Each row has a name. Each question is about the rows just above it.

(46): [ 74 180 135 168 167 104 145 118 163 159 146  84 115 148 135 151 148 113
 168 127  57 127 101  89 112 138  91 118 118 154 138 180  92  88  78 119
 111 138]
(202): [108 154 156 156 148  94 144 146 118 107 174 103 127 145 123 129 167 104
 152 115 104 140 145  98 133 134 136 137 123 140 137 184 112  96 134 151
 106 143]
(157): [115 150 135 164  75  84 117 126 120  70 101 190 135 165 138 102 122 118
  99  63 195  66 215 152 172 123 229 108 148 148  62  98 151 126 177  93
 159  84]
(128): [119 124 116 119 116 108 113 119 134 118 115 135 116 129 116 112 114 129
 117 107 132 103 137 141 125 117 134 111 125 119 107 115 119 124 122 112
 148 110]
Whose row is [108 154 156 156 148  94 144 146 118 107 174 103 127 145 123 129 167 104
 152 115 104 140 145  98 133 134 136 137 123 140 137 184 112  96 134 151
 106 143]?
(202)
Where do [119 124 116 119 116 108 113 119 134 118 115 135 116 129 116 112 114 129
 117 107 132 103 137 141 125 117 134 111 125 119 107 115 119 124 122 112
 148 110] appear?
(128)

(219): [ 70  87  70 126 104  44 146 147 134 151 101 113  97 188 128]
(46): [135 167  97 164 112 216 136  39 130 123 101 224 155 134 168]
(131): [104 183 138 116 157 163 123 181 151 132 109 168 105 101 164]
(157): [  8  47 192 121 152 158 162  86 190 119 234  85 132 188  59]
(202): [152 198 192 134 136 101 136 120 120 154 117 161 129 132 174]
(185): [152 111 165 134 169 134 120 127 166 162 187 175 163 200 140]
(199): [ 49 151 117 136 120 126 107 147 141 163  94 151 130 132 151]
Which value is in both (199) and (157)?
[132]
The one value in (219) and (157):
[188]
The row with [152 198 192 134 136 101 136 120 120 154 117 161 129 132 174] is
(202)
Which value is in both (185) and (131)?
[163]
Which value is in both (157) and (199)?
[132]

(140): [105 142 140 125 107 157 134 138 121]
(128): [133 117 108 172 119  64 130 210 116]
(199): [101 117 108 130 172  97 115 114 138]
(219): [102 148 139 119 101 178 134 168 110]
(13): [106 126 139 127 110 126 121 132 118]
(157): [182 144 134 161 152 144 130 171 135]
(202): [158 148 131 124 140 184 139 149 122]
(185): [166 148 134  96 151 221 139  75 122]
(46): [ 97 114 131 136 110 133 133 142 121]
Shared by (157) and (199):
[130]
Which value is in both (219) and (199)?
[101]

